In the data rows, the value 128 means zero.
Each row of this table is followed by its label. One hidden rule gives the labels. It looks at one to three of the table's principal directions, none of them among the few with the most spread.
[ 84  86 136 113 115 105 147 103 109  96 117 156 111 159 155 153 140 100
 125  81  93 135 121 154 116  88 143 179 141 116 171 108 167 202 165 183
 115 139 152 201 163  93  83 167 139  89  71 167 172 154  74 152] i
[132  93 136 145 150 114  87  95 141 126  98 120 131  89 163 128 133 127
 120 140 129 134  97  98 120  99 111 114 143  93 165 106 100 151 166 143
 141 142 134 138 126 133  91 146 113  66 131 153 154 112 100 136] h
[104 133 160 139 154 109 184 109 100 162 168 107 129 159 131 114 151 138
 120  88 128  91 156 185 101 132 149 137 158  98  97 115 143 167 161 142
  72  95  85 121 149 107 118 132 125 144 103 142 133 116 124 120] g
[121 151 138 149 149 153 124 129 128 138 170 154 102 121 140  80 139 166
 127 132 157 107 128 130 123  96 159  62  81 104  79 146 154 143 131 113
  78  47  64 125 123 111 154  61 111 129 142 138 117 107 122 127] h
[ 86 164 134 107 104 127 142 139  95 130 123 129 117 163 128  84 133 127
 168 113 105 151 141 185 115 114 154 153  98 136  77 135 159 165 149 142
 127  95  60 144 145 122 145  92 128 144  76 128 157 130 124 171] i
[ 21  89 144  59 120  87  59 101  40 106  97 153 120 117 118 121 222 126
 209 119  83 226 132 153 142 129  97 198  76 141 115 142 114 170 133 130
 165 158 144 103  98 136  92 145 159 132 102 127 204 142 134 155] h
[149 207  91 134 124 179 161 137 144 143 116 101 109 133 130 109 113 129
 158 171 165 107 146 110 155 128 178 118  94 121  69 121 140 122 141  96
 147 121  61 119 141 165 145  76 101 131  81 130 133 116 139 157] f
[173 202  61 128  77 160 105 143 186 107  93 127  76 134 142  94  25 144
 159 181 150 121 107  91 170 105 201 140  66 130 146 135 132  86 159 124
 135 111  34 205 138 163 144  83 160 126  68 140 147  74 114 172] g
[173 145  71 146 114 137 171 103 124 121 151 103 120 126  75 165  97 128
 128 111 132  99 156  88 139 217 129 137 147 146 117  83 117  73 121 120
 151 192 195  73 103 182 149 172 136 139 106 119  72 141 202 118] g
[182 167 126 160 134 170 202 122 139 153 158 107 123 151 130 155 150  97
  93 124 146  62 173 140 102 169 166  81 146 137  88  77 164 116 103 104
 105 134 141  95 134 137 145 135  79 121 135 144  75 155 156 135] g
[189 130 101 170 118 144 232 123 138 121 162 100 129 160 114 199 112  95
  74  87 136  44 170 122 114 192 140 141 186 146 143  62 149 123 122 143
 121 195 215 101 144 138 142 198 118 131 101 134  74 157 168 114] d
[168 137 116 152 123 146 104 167 162  92 157 171 128 130 131 118  85 165
  97 130 161 109 104  82 143 131 130  93  96 148 153 170 142  98 125 122
 115 103 128 169 109 111 167  85 150 153 153 109 114 117 116 115] d
[115 104  97 130  85  94  59 137 163  98 123 160  98  98 139 126  80 155
  95 127 106 166  72  81 129 113 128 134 145 129 176 149 117 119 109 124
 123  84 113 160  93 130 124 147 155 103 164 106 123 104  86  92] d
[150 172  43 164  74 205 200 155 166 149 140 120  33 138 173 165 143 122
  94 159 159  73 140 102 147  97 216 126 125 128 103  66 172 162  90  96
 110 107  77 113 150 163 123 164 107 106  91 153 111 109 112 141] i
[221 143  33 173  74 176 163 170 217 128 121 149  97 106  96 181  18 117
 101 164 143  84 108  54 161 132 146 111 148 158 155 128 141  56  64 119
 152 143 150 154 132 161 169 142 132 136 118 119  61 114 128 116] h
[ 66  83 211  74 168  89  98  92  83 159  93 111 178 109 126 148 208 100
 165 143 104 178 129 166 119  93  79 168 143 106 128 146  78 156 122 131
 144 150 135 128 139 100  61 132 105 120 136 140 187 144 104 125] i
[153  96 114 161  86 100 170 141 103  95 146 105 127 178 123 157 135 118
 104  71  97 101 160 138 119 183 100 154 145 180 148 101 140 111 134 123
 132 210 221  85 151 151 147 179 129 162 132 135  81 144 199 122] d
[117 145 181 127 168 137 158 116 131 165 129 112 144 141 148 115 167 120
 106 123 135 104 134 169  91 101 142 112 150  87  87 123 147 160 140 146
  97  81  80 148 157  88 105  99  74 104 130 152 136 149  93 131] d
[215 139  44 198  72 157 182 170 174 119 145 109 112 123  98 152  48 122
  98 116 130  77 138  78 141 181 115  99 152 179 137  93 135  62  85 105
 160 184 195  69 124 189 200 176 127 159 133 106  27 126 192 122] i
[162 128 125 152  93 162  91 184 177 125  81 147 116 123 169  98  94 134
 111 165 130 132  97 139 123  61 118  66  93 142 151 145 153 134  86 138
 129  90 109 140 145 116 173 104  98 113 186 133 101 128  96 147] g
[123  50 194 131 184  84 105  93 100  85 173 161 167 127 129 147 143 106
  89  66 118 122 116 107 102 152  89 138 156 118 187 129 108 122 194 167
 114 162 209 191 116  72  92 154 160 105 116 140 171 148 116 130] i
[168 130 135 133 157 138 110 111 163 121 102  95 141 120 134 118 112 142
  99 133 141 113 105  98 129 138 108 116 135 104 164 105 101  81 152 155
 139 155 166 141 138 128 104 149 111  96 161 147  96 144 141 123] d
[115 199  48 118 129 177 163  98 168 157 104  99  59 100 103 132  85 160
 149 168 159 112 103  72 183 104 192 177 118  62  95  97 115 117 130 141
 130  92  53 150 125 162  90 156 126  97  49 146 129 103 101 118] f
[136 162 125  91 117 153  36 152 166 148  70  96 109  70 149  72 132 114
 169 227 134 180 113 106 156  86 131 103  67 134 110 143  64  49  96  68
 174 122  67  99 127 166 126  83 123 123 177 117 139  84 161 152] d
[167 155  79 167  99 145 177 140 152 115 161 125 115 137  96 135  44 119
 104 111 127 100 127  89 133 155 150 105 155 145 108 115 143  96 122 113
 137 121 138 128 123 153 170 133 121 128 100 108  78 132 148 122] h
[133 106  76 110  96 134 100 139 152 157  64 117 106  81  97 155 112 109
 178 183  97 166 107 107 179 106 101 160 127 145 158 123  83  80  53 112
 178 169 147  99 123 172 108 193 146 137 136 124 111 100 132 132] i
[118 117  64 147 104  80 162  83  68  96 151 119 118 179 107 139 138 137
 128  29  77 132 148 145  96 255 134 188 187 152 137  60 169 159 203 170
 145 193 182  98  98 172 117 215 173 113  69 131 118 149 167 154] f
[168 116  43 151  78 130 159 155 132 115 109 102  88 138 119 164 143 103
 133 101  97 102 160 120 149 220 119 188 143 184 167  55 135  85 106 130
 169 241 212  59 121 193 144 254 174 161 107 124  86 122 191 158] h
[114  93 167 161 124 104 117 152  99  85 169 150 140 149 138 120 102 129
  95  89 131 132 126 115 123 117 102  99 118 144 143 160 131 137 148 107
 103 118 171 127 107 106 170 126 133 144 144 111 138 132 135 104] f
[135 136  97 118 111 132  93 147 151 150  94 131 145  90  95 120 106 139
 153 167 116 171 105 114 136 124  94 113 135 145 108 162 113  94  74 112
 174 118 120  95 111 154 149 104 120 139 167  99  95 126 137 110] d
[150  84 190 152 187 112  93 114 151 130 149 145 163  99 157 116 118 143
  80 111 157 103 102 117 101 107  97  79 146  90 190 138 107 126 158 159
  86 107 145 165 111  81 122 134 138 109 173 138 136 121  88 109] f
[144 105 205 163 207 127 169  92 105 127 189 120 155 151 169 146 214 138
  53  70 176  49 163 135  79 171 127  85 151  83 126  89 152 167 181 147
  61 133 174 113 131  82 111 132  81 102 158 162 125 172 124 113] g
[117 103 130 110 142  97  63  98  87  89 101 112 119 115 148 110 199 131
 167 107 120 148 153 121 136 198 101 165  72 137 166  87 105 104 181 137
 153 225 192  80 100 165 115 178 165 129 126 147 157 128 185 169] d
[114 130 148 112 114 122 128 141 145 148 112 154 132 146 137 112 113 124
 145 139 108 139 121 187 121  61 142 112 116 132 139 167 161 154  94 138
  92  73  83 175 157  94 128  94 130 145 148 141 121 118  83 123] f
[ 25 111 168  70 162 118  65 115  84 148 121 182 120  94 105  85 198 183
 200 139 122 195 104 155 154  65 106 139  52  93  91 192 125 167  92 143
 103  47  67 139 104  88 108  83 138 153 139 130 169 125  78 124] i
[ 64 127 143  57 133 111 100 127  86 169  64 103 155 114  83 116 151 102
 212 173  83 214 128 181 148 109  92 182 133 131  88 156  86 127  98 127
 187 136 104  96 130 137 102 131 135 141 117 105 170 128 137 140] e
[ 98 146 168  92 133 120 132 143 115 141 106 123 158 145 115 123 140 143
 158 142 132 142 135 173 137  99 112 161 105 125 115 172 123 150 107 142
 121 112 100 139 143 100 133  94 123 170 129 116 147 135 111 113] i
[108 165 127 102 142 140 112 126  79 150 114  70 122 134 136  81 227 136
 163 132 125 151 168 164 122 202 123 138 101 139  72  77 110 111 140 104
 161 168 117  21 112 175 127 150 120 142 150 118 124 140 199 172] i
[130 171 163 116 177 150 183  89  99 193 104  27 168 137  77 139 145 143
 139 161 149 120 141 135 141 147 100 135 162  80  53 105  62 102 123 117
 148 147 126  55 141 149  92 138  44 118 135 133  99 156 177  98] g
[146 123 106 156 104 109 162 116 135 107 122 134 138 162 139 141  58 110
 119  95 112 115 120 135 114 125 146 137 169 132 165 117 161 170 178 158
 129 143 132 182 146 130 129 140 137 103  76 140 139 129  95 145] d
[101 107 156 114 135 107 107 122 117 117 149 154 136 135 143 122 121 113
 116 128 119 153 117 133 116 102 145 106 148 122 125 157 134 156 146 112
 112  81 101 165 135 101 111  83 126 102 140 120 162 126  94 121] f
[127 212  72 158  55 145  99 166 158  75 140 119  57 143 176  34  48 188
 126 122 161 126 117  90 143 113 194 108  42 129 105 128 156 126 179 101
 112  74  28 133 121 177 205  70 135 138  99 115 119  95 139 156] f
[128 155 125 138 122 138  35 145 184  91 126 164  84  86 200  59  88 166
 106 154 167 134  80  81 131  72 173  86  63  97 170 145 129 133 164 125
  96  50  38 192  98 116 147  84 157  95 144 126 167  79  65 143] f
[150 136 105 123 107 158 147 155 125 134 105 148 132 152 105 138 140 134
 172 144 121 126 139 152 156 125 117 128  85 169 125 145 156 123  84 134
 145 154 140 131 149 133 143 112 127 172 126 137 104 138 136 159] i
[ 29  87 202  36 159  92 120  88  27 149  86 111 182 155 103 147 254  92
 200 115  76 212 154 213 120 127  73 208 129 136 105 135 108 175 127 151
 168 185 170 111 146 103  54 150 121 138 113 142 192 187 137 153] e
[106 135  98  97  65 146  50 162 118 111 114 164 109 105 115  94 114 126
 167 175 106 222 114 114 143 105 120  70  69 187 100 167 130  95  53  63
 170  96 121  85  89 165 175  80 130 137 193  91 103 137 159 137] g
[118 135 154 144 131 116 155 137 158 151 131 142 144 131 138 106  65 121
 115 122 124 115 111 165 103  58 144  98 162  97 122 160 156 175 128 147
  90  47  64 178 156  89 146  88 109 118 119 126 127 119  61 111] d
[ 83 152 121  82 141 162 116 119 111 147 111 131  75 118 177 118 224 102
 181 181 150 141 165 148 153  91 193 142  65 112  92 112 145 161 134  91
 122 122  64 117 150 141  87  98 135 117  99 160 196 106 120 171] e
[100 123 158  76 126 124  71 125  91 121  90 142 133 138 152 102 201  91
 168 148  96 184 149 183 107 137 131 117  89 154 112 123 147 141 124 121
 151 136 126 112 128 124 118 101 123 106 160 135 162 152 140 181] i
[111 147 157  82  86 100  30 173 141  92  66 134 179 126 108  67  40 164
 189 193 111 218  74 131 169  48  79 128  60 164 143 245  75 102 110 111
 176  98  81 174 142 118 160  12 136 170 170  80 147  98 125 113] f
[164  74 151 156 116  88  99 133 171 100 165 186 142 116 119 139  48 134
  88 103 110 110  90 106 120  99 113  91 143 142 204 172 125  98 105 140
  79  90 149 209 122  83 141 117 157 139 167 124  98 102  86  93] d
[176 163 172 146 180 209 157 162 185 210 132 108 137  95 145 132 155 121
  89 213 196  77 137 132 126  54 136  37 120  97  83 147 113  91  47  84
  89  64  85 101 142  97 140  83  66 138 204 138  91 118 123  88] f
[188 128 124 189 121 134 127 155 181 114 197 179  98 122 176 151 106 138
  55 123 183  55 141  80 118 142 179  57 120 135 166 145 168 110 112  74
  45  85 110 153  95 119 172 105 143 148 170 128 111  92  94  93] i
Here are more rows. What is the label of each one?
[149 123 111 164  95 106 103 159 131  88 131 127 153 136 112 101  61 170
 126 111 125 144 105  95 140 139  81 108 114 162 141 170 116 107 140 115
 154 143 157 109 117 152 184  98 130 160 152  96  93 120 161 108]: h
[126 130 113 138 156 118 140  97 126 110 155 105 129 121 121 133 103 155
 101 100 157 113 121  81 137 165 128 146 157  94 147 107 104 122 183 141
 126 147 157 121 108 141 114 161 149 112 109 120 129 132 140  98]: g
[177  69 162 160 184  76 206  82  84 147 186  98 203 148  51 190 163  99
  94  35  88  69 175 155  82 255  55 143 233 152 138  79 110  78 131 159
 125 226 255  66 115 120 118 219 132 160 143 123  55 168 208 100]: f
[116  99 158 101 193 134 174  85  69 193 108  75 163 119  99 172 242  86
 187 145 124 119 191 180 142 162  87 154 144 122 107  84  90 123 109 119
 150 226 199  32 143 148  75 191 120 151 125 155 133 140 191 136]: h
[154 123 112 127 114 131  52 160 195 110  67 137 124  88 161 122  79 128
 103 165 138 150  80  87 138 100 108 136 122 124 206 144 107  89 118 145
 153 134 136 168 104 128 135 160 156 107 161 119 141 115  88 120]: h
[ 92 157 187  87 197 158  93  85 103 154 116 111 133  98 150  99 192 129
 159 182 167 146 123 125 134  85 151 116  83  69  83 125  85 148 167 123
 127  94  54 148 123 106  73  75 100  84 106 151 207 118 106 158]: h
[140 100  99 167  86 111 149 154 140  83 141 162 122 159 137 135  61 119
  99  81 103 118 113 124 116 116 126 126 152 156 166 136 174 157 149 154
 126 129 164 168 143 117 162 140 146 123 106 125 115 133 111 128]: h
[ 69  97 123 100 102  96  82 147 130 112 120 208 133 108 113 126  94 135
 163 134 102 193  95 134 138  61 117 131 117 139 137 214 159 172  89 129
 126  61  99 179 115  99 145  74 157 143 131 102 158 123  59 101]: d
[139  85 101 134 129 115  94 126 152 140 115 173 127  86 110 133 105 113
 133 119  96 147 101 125 111 133 104 122 157 133 167 127 138 108 105 164
 141 124 148 150 101 123 131 169 168 114 134 128 118 120 101 140]: e
[115 129  70 104  40 100  41 149 157  55  82 167  93 118 140 113  46 145
 160 150 100 194  79  80 167  96 141 166  75 165 189 166 124 121 128 124
 166 130 109 190 117 157 141 105 174 122 113 109 154 100 101 141]: i
[135 117 165 163 180 151 211 117  98 173 178 123 132 149 168 149 243 106
  92  87 148  50 183 189  71 156 150 105 165 110  89  67 177 201 147 146
  82 129 123  90 149  98 116 148  99 121 113 160 137 145 122 156]: i
[ 47 119 185  95 139 124 147 129  49 149 149 127 125 164 114 104 178 125
 165 129 107 165 148 195 134  75 130 124 102 121  53 158 128 179 117 106
 100  72  90 101 150  95 119  91 103 144 125 128 162 131 138 126]: e
[171 109 126 159 123 108 111 135 147 120 137 129 142 131 130 107  90 119
  99 105 103 121 114 127  98 157 113  95 162 147 150 121 129  91 147 134
 131 132 143 138 126 130 143 134 135 117 155 125  97 118 142 140]: d
[ 51 134 181  66 153 139 135 116  89 158  96 115 141 127 109 141 182 115
 170 170 127 174 130 157 149  54 117 166 107  96  69 165 104 165 100 121
 139 100 101 130 152  96  85  94  85 123 110 135 179 152 110 109]: h
[117 103 140 123 147 104 137 142  88 118 152 117 173 140  87 152 150 121
 121 112 123 150 151 119 128 180  73 140 161 159 100 163 110  98 124  96
 160 172 210  65 115 134 143 124 133 165 158  91 117 152 195  78]: f
[235 137  83 222  97 167 194 178 174  94 212  98 108 149 154 157  94 137
  32 111 187  30 161  42 142 186 144  50 141 178 137  98 133  61 117  42
 112 180 205  59 143 178 190 128 103 164 184 110  27 123 213  90]: g
[199 142  92 206 109 155 191 132 164 121 168 107  95 154 170 136  81 118
  56  89 152  46 139 103 107 162 175  84 165 127 160  54 161 127 163 127
  94 143 138 130 133 152 152 185 119 102 111 149  84 124 126 151]: g
[109 127 179 119 171 118 171  87 106 120 182 118 158 155 105 154 113 140
 104 113 160 112 131  99 143 109 136 125 146  93 112 162 107 131 161 108
  90 109 140 170 146  96  89  83 102 128 114 136 137 147 124  73]: i
[129  92 101 164 129  77 119  97 142  95 142 126 124 122 131 135  76 167
  92  69 119 114  89  83 130 149 111 162 176 102 202 113 112 138 186 166
 113 145 163 160 111 134 104 195 166 108 111 132 119 108 102  94]: f
[154 173  49 126  85 151  97 149 165 120  67 105 105 114 138  88  87 114
 147 160 104 163 110 116 122 150 143 129 134 149 112  96 139 106 141 135
 205 145 101 107 132 184 148 126 129  87 119 113 112 126 151 176]: h
[185  91 119 186 147 104 178 124 185 136 136 114 148 126 127 165  81 144
  67  79 135  52 113 108 110 137  95 148 200 103 192 116 130 112 150 183
 103 162 183 159 159 112 120 182 131 134 124 152  79 123 113  85]: e
[ 53 103 146 103  94 103   0 153 120  46 133 227  94 110 192  53 106 144
 128 121 117 226  68  94 117  60 151  89  54 132 149 195 164 175 170 116
 122  30  61 216  88  96 153  43 156  80 143 110 213 128  45 164]: f
[ 86 182 144  51 127 137  69 112 126 159  46 104 118 109 145  92 154 105
 192 197 114 189 125 179 131  98 161 161  90 104 111 119 107 139 118 136
 152 101  37 139 118 133  96 118 129  97 118 130 189 118  97 171]: h
[ 68  91 133 113 111 112  91 126 113  93 123 203 124 102 139 143 135 113
 145 107 114 175 105 116 117  78 118 152 105 131 149 160 161 190 127 154
 139 109 136 185  99  99 134 121 153 112  81 128 190 148  64 138]: f
[151 152  85 124 123 159 107 153 179 127  95 144 110 114 154 132 137 135
 107 152 152 125 124 116 122 134 141 122 122 129 148 126 167 118 106 140
 138 125 137 126 116 135 142 135 140 117 162 129 110 144 114 117]: h
